Look-ups in named tables: a row name and a column name give one cell, copied from the table.

fesu
         luzikub  sep  kubo  sibi
fen          0.7  0.7   0.5   0.4
nagisu       0.3  0.2   0.6   0.3
zulaz        0.3  0.4   0.3   0.6
sebupom      0.4  0.4   0.4   0.6
rororum      0.4  0.6   0.4   0.3
totof        0.6  0.8   0.8   0.6
gadapu       0.7  0.8   0.5   0.1
dupokod      0.5  0.6   0.8   0.1
temosu       0.6  0.4   0.4   0.3

gadapu, luzikub -> 0.7
rororum, luzikub -> 0.4
fen, luzikub -> 0.7
zulaz, sep -> 0.4
totof, luzikub -> 0.6
rororum, sep -> 0.6
nagisu, kubo -> 0.6
nagisu, luzikub -> 0.3
fen, kubo -> 0.5
zulaz, luzikub -> 0.3
fen, sep -> 0.7
gadapu, sibi -> 0.1
sebupom, luzikub -> 0.4
temosu, sibi -> 0.3
nagisu, sibi -> 0.3
sebupom, kubo -> 0.4
fen, sibi -> 0.4

baf:
|  | nereb | fote | legiduv | lopin | kup | zos | tir | rak | zomal |
|---|---|---|---|---|---|---|---|---|---|
| rem | 59867 | 7292 | 65536 | 65535 | 86860 | 40541 | 53909 | 31956 | 47048 |
| tibo | 39803 | 34823 | 39248 | 39445 | 92333 | 37640 | 67977 | 24978 | 38072 |
| lasuf | 42858 | 26179 | 43587 | 42538 | 94080 | 39931 | 65632 | 15647 | 40010 |
| bom | 27572 | 42782 | 28051 | 25051 | 96950 | 33035 | 76367 | 23587 | 31615 |
| sutili | 38736 | 30993 | 40415 | 41049 | 91338 | 35495 | 66673 | 27156 | 37111 |
| lil | 38637 | 36303 | 39955 | 37321 | 93243 | 34827 | 69999 | 24745 | 35596 |
| pep | 63480 | 1947 | 69804 | 68296 | 82705 | 44944 | 53194 | 19962 | 53803 |
| rimedip | 36234 | 19234 | 44050 | 41771 | 91125 | 36132 | 66947 | 25264 | 39884 |
| zer | 33067 | 38081 | 37664 | 31982 | 91075 | 31838 | 71724 | 24578 | 34146 |
| tufaf | 64834 | 5434 | 66496 | 70931 | 86227 | 43347 | 50546 | 30546 | 48771 |
| bab | 25346 | 46339 | 29597 | 26210 | 96770 | 34302 | 66042 | 24794 | 27608 |
| mut | 32381 | 37545 | 34786 | 33659 | 96340 | 33888 | 71758 | 23517 | 32515 |

legiduv of rem is 65536
lopin of sutili is 41049
lopin of zer is 31982
zos of bom is 33035
zos of zer is 31838
nereb of lil is 38637
tir of sutili is 66673
tir of mut is 71758

Table kod
,sufudim,pap,mas,kanike
bez,169,109,118,127
mutak,180,176,113,182
sekobu,214,54,70,127
mevo,243,84,19,131
mev,154,79,120,90
tatu,128,130,160,108
duleb,178,131,116,157
bem,214,130,55,134
tutipe,217,121,97,149
fibo,246,120,94,170
duno,96,93,203,74

What is the pap of duleb in kod?
131
What is the pap of tutipe in kod?
121
What is the kanike of duno in kod?
74
What is the pap of mev in kod?
79
What is the kanike of tutipe in kod?
149
What is the mas of mev in kod?
120

nulanuv:
	venuna	fum
bafo	592	623
sof	366	497
pilugor	551	843
bage	8	257
zug	621	373
bani	359	791
vufit	126	420
votob	607	878
topubom	510	676

venuna of vufit = 126
fum of votob = 878
fum of topubom = 676
fum of pilugor = 843
venuna of bafo = 592
venuna of pilugor = 551
venuna of zug = 621
fum of bafo = 623
fum of sof = 497
fum of zug = 373
venuna of votob = 607
fum of bage = 257
venuna of topubom = 510
venuna of sof = 366
venuna of bage = 8
fum of bani = 791
fum of vufit = 420
venuna of bani = 359

puf
|  | robize | nabar | fab | miza | tesalif | pinuki | nofuse | gud |
|---|---|---|---|---|---|---|---|---|
| pado | 353 | 6201 | 3509 | 2945 | 6209 | 3677 | 1739 | 2045 |
| rez | 3525 | 3311 | -1278 | 1846 | 790 | 9003 | 3768 | 2917 |
| kerop | -464 | 3375 | 2487 | 3305 | -1046 | 9728 | 5663 | 3947 |
| viruka | -1020 | 3822 | 5309 | 4293 | 462 | 5700 | 4369 | 4339 |
| bugug | 516 | 6330 | 7219 | 5549 | -1813 | 7315 | 5030 | 5233 |
| fufafa | -5587 | 6578 | 4062 | 1009 | 7740 | 7503 | 2905 | 1340 |
| kof | 5187 | 416 | 52 | 2952 | -2077 | 9292 | 6586 | 4810 |
| madobo | -1693 | 3865 | 3529 | 2075 | 2994 | 9895 | 6376 | 3142 |
| buvazag | 1494 | 3871 | 5591 | 4094 | 2626 | 3941 | 3990 | 4357 |
| bis | -3727 | 8096 | 6356 | 2091 | 9638 | 3005 | 879 | 1550 |

What is the pinuki of viruka in puf? 5700
What is the pinuki of kof in puf? 9292
What is the miza of pado in puf? 2945
What is the nabar of bugug in puf? 6330
What is the tesalif of bis in puf? 9638
What is the gud of bugug in puf? 5233
What is the gud of fufafa in puf? 1340
What is the pinuki of rez in puf? 9003
What is the fab of rez in puf? -1278
What is the gud of pado in puf? 2045
What is the gud of madobo in puf? 3142
What is the fab of kof in puf? 52
What is the nofuse of pado in puf? 1739
What is the fab of bis in puf? 6356
What is the tesalif of pado in puf? 6209
What is the nabar of buvazag in puf? 3871
What is the robize of buvazag in puf? 1494
Which row has the largest fab? bugug

Table rogiza
	gom	vesoza	fiso	keliger	tatemek
duk	4224	-6025	-2288	2272	7088
fale	72	-4611	5683	884	5335
ginaz	983	998	935	884	1080
peb	5254	4081	-5957	-1842	-4619
zisit	-993	-9532	1132	5360	6432
giva	9446	464	3485	5768	-2056
paruzi	608	884	-2987	-973	-1858
leni	5257	3411	-2337	-1094	-384
gibod	4881	-2966	6605	6166	884

zisit, keliger => 5360
ginaz, keliger => 884
fale, fiso => 5683
duk, fiso => -2288
fale, vesoza => -4611
zisit, tatemek => 6432
leni, keliger => -1094
zisit, fiso => 1132
gibod, fiso => 6605
gibod, gom => 4881

pok =
|  | didug | zesa | dazoze | fuv | topes | zupataf | miki | bim | koded |
|---|---|---|---|---|---|---|---|---|---|
| tov | 5.62 | 6.42 | 5.16 | 4.00 | 4.06 | 5.23 | 3.04 | 4.37 | 9.64 |
| pumuvon | 1.56 | 5.52 | 3.64 | 5.10 | 7.59 | 6.06 | 0.81 | 4.78 | 4.07 |
| soti | 5.59 | 3.76 | 4.24 | 4.93 | 3.10 | 5.63 | 2.83 | 5.20 | 5.70 |
| maname | 5.72 | 6.33 | 5.15 | 4.03 | 4.03 | 5.25 | 3.13 | 4.34 | 9.55 |
| mibasa | 1.98 | 7.93 | 7.51 | 5.35 | 3.03 | 4.79 | 3.17 | 3.95 | 6.18 |
| viritek | 5.79 | 3.69 | 4.30 | 4.96 | 3.02 | 5.76 | 2.64 | 5.27 | 6.07 |
| tige | 4.10 | 8.26 | 6.49 | 4.05 | 3.76 | 4.99 | 3.80 | 4.23 | 8.31 |

fuv of maname = 4.03
zesa of tov = 6.42
didug of pumuvon = 1.56
zesa of pumuvon = 5.52
zupataf of maname = 5.25
bim of soti = 5.20
miki of pumuvon = 0.81
koded of soti = 5.70
koded of tige = 8.31
didug of mibasa = 1.98
zesa of tige = 8.26
topes of tige = 3.76
fuv of viritek = 4.96
koded of maname = 9.55
didug of tige = 4.10
bim of tov = 4.37

pasi:
fields: temirit, goza, vanemub, sabos, bosateg, nugige, vis
nole: [43, 31, 40, 47, 21, 42, 47]
kidi: [15, 13, 53, 42, 52, 68, 38]
goroz: [37, 48, 45, 36, 26, 32, 37]
guz: [36, 32, 45, 40, 11, 63, 72]
fotokez: [7, 27, 28, 37, 60, 74, 37]
zam: [45, 45, 39, 48, 58, 35, 42]
sug: [65, 80, 30, 38, 26, 9, 29]
vukika: [19, 12, 44, 38, 41, 59, 40]

What is the goza of goroz in pasi? 48
What is the temirit of kidi in pasi? 15
What is the vis of vukika in pasi? 40
What is the vis of fotokez in pasi? 37
What is the sabos of nole in pasi? 47
What is the sabos of kidi in pasi? 42
What is the nugige of fotokez in pasi? 74
What is the vis of kidi in pasi? 38
What is the nugige of zam in pasi? 35
What is the bosateg of zam in pasi? 58
What is the vis of zam in pasi? 42
What is the goza of fotokez in pasi? 27
What is the vis of sug in pasi? 29
What is the sabos of sug in pasi? 38
What is the nugige of nole in pasi? 42
What is the temirit of fotokez in pasi? 7
What is the temirit of goroz in pasi? 37
What is the vanemub of vukika in pasi? 44
What is the goza of sug in pasi? 80

